Named turns come first, each shown by rows before and after it. Which turns, in which order, take the first row of each pair that follows to the second? Write the first one first, as in the answered first pair.
z561:
[ 0.95  1.61  0.18  1.54  1.89  1.77  3.30 -3.06  0.16 -0.03 -2.04] |-> [-0.02  0.46  1.71  2.38  0.54 -0.20  4.53 -1.68 -0.77  0.19 -1.78]
[-1.53  0.34 -1.74 -0.86  2.73  4.09 -1.23 -6.21 -0.15  2.90  2.92] |-> [-0.86 -0.60  0.39  0.27  1.89  4.25  1.66 -7.03 -0.12  2.76  1.33]
[ 0.45  0.70 -0.18 -0.33 -0.41 -0.49  2.98  0.22 -1.37  1.22 -0.68] |-> [-0.05  0.45 -0.62 -0.40 -0.38 -1.44  2.33  0.99 -2.09  1.03  0.33]
[-1.24 -0.18  0.15  0.36 -0.26 -1.84  4.15  0.88 -3.65  2.10  2.55] |-> [-1.24  0.51 -1.52 -0.72  0.10 -2.36  1.88  1.83 -3.73  1.93  3.98]
z459:
[ 1.52  2.21 -2.47 -1.00  2.62  1.22 -0.33 -1.58 -2.08  1.31 -0.17] |-> [ 0.76  2.27 -2.30 -1.56  2.03 -0.65 -0.14  0.46 -3.14  1.31  0.58]
[-2.17 -1.33  0.58  0.64  1.28 -0.27 -1.59 -1.81  0.20  0.38  2.34] |-> [-1.90 -1.05  0.39  0.21  1.30 -0.10 -1.12 -2.03 -0.07  0.67  2.36]
[-0.86  0.88 -2.87 -2.21  2.39  1.73 -1.09 -1.94 -0.89  2.98  2.36] |-> [-1.37  0.96 -2.43 -2.26  1.48 -1.02 -1.04  0.92 -1.83  2.73  3.01]
z125:
[ 0.95  1.21 -2.80  0.09  1.06  0.49 -4.20  0.21 -1.36  0.55  3.16] |-> [ 0.48  1.32 -1.87  0.41  0.24 -0.21 -3.70  0.34 -1.70  0.88  4.37]
[-0.66  2.70 -2.02 -2.46  2.09 -1.01  1.28  1.69 -0.91 -0.24  0.95] |-> [-0.44  2.81 -2.50 -2.48  1.93 -1.10  0.51  1.14 -0.36 -0.29  0.45]
[-1.42 -1.93  1.45  1.02 -1.28  0.30  5.44 -1.86 -0.79  1.94  2.59] |-> [ 0.11 -0.99  0.05  0.08 -0.08  2.14  6.02 -2.86 -0.51  2.42  1.02]
Pairs:
(2 to 3 turns a pair)
[ 0.20  2.28 -1.51 -2.60 -0.18 -3.23  0.67  5.30 -3.23  0.60  1.20] |-> [ 1.38  3.61 -4.07 -3.17  2.95  0.62 -3.53  1.95  0.69 -0.34 -0.63] | z561 z561 z125
[-2.15  1.10 -4.13 -3.45  5.03  2.33 -1.29 -0.16 -0.16 -0.34  0.11] |-> [-1.15 -0.64 -0.22 -1.03  3.86  3.42  4.72 -2.75  0.45 -0.81 -2.95] | z561 z561
[ 2.62  1.73 -2.99 -2.25  1.03  0.89 -3.69  0.41  2.98 -1.36 -4.00] |-> [ 1.54  0.42 -2.43 -1.17  1.08  1.13 -5.78 -0.46  3.89 -1.81 -2.13] | z125 z459
[-2.47 -1.37  2.58  1.15 -1.77 -0.17  0.61 -0.55  2.77  0.72  0.29] |-> [-2.44 -0.18  0.25 -0.27 -1.04 -0.22 -3.19  0.39  2.48  1.23  1.51] | z561 z561 z561
[ 2.52  3.20 -3.00 -3.59  3.00  3.81  0.53 -1.46  1.33 -0.07 -4.22] |-> [-0.02 -0.04  3.68 -0.27 -2.21 -2.43  6.50  3.03 -2.29 -0.46 -2.24] | z561 z561 z561
[-2.39 -0.14  2.27  0.22 -2.40 -2.79  4.34  1.50 -4.64  2.82  4.83] |-> [-1.30  1.76 -0.72 -1.58 -1.08 -1.65  4.91  1.35 -5.12  3.59  4.13] | z125 z561
[-0.34 -1.26  2.27 -0.33 -2.52 -2.67  0.27  5.36 -2.32 -1.02 -0.71] |-> [ 0.74  0.89 -2.61 -2.91  0.38 -0.11 -4.76  3.72 -1.07 -0.26 -0.43] | z561 z561
[ 0.95 -0.34  0.10  0.28 -0.43  1.63  1.71 -2.81  1.15  1.56 -1.63] |-> [-1.04 -0.85  0.91  0.24 -2.15 -1.62  0.61  1.59 -1.04  1.42  1.84] | z561 z561 z561
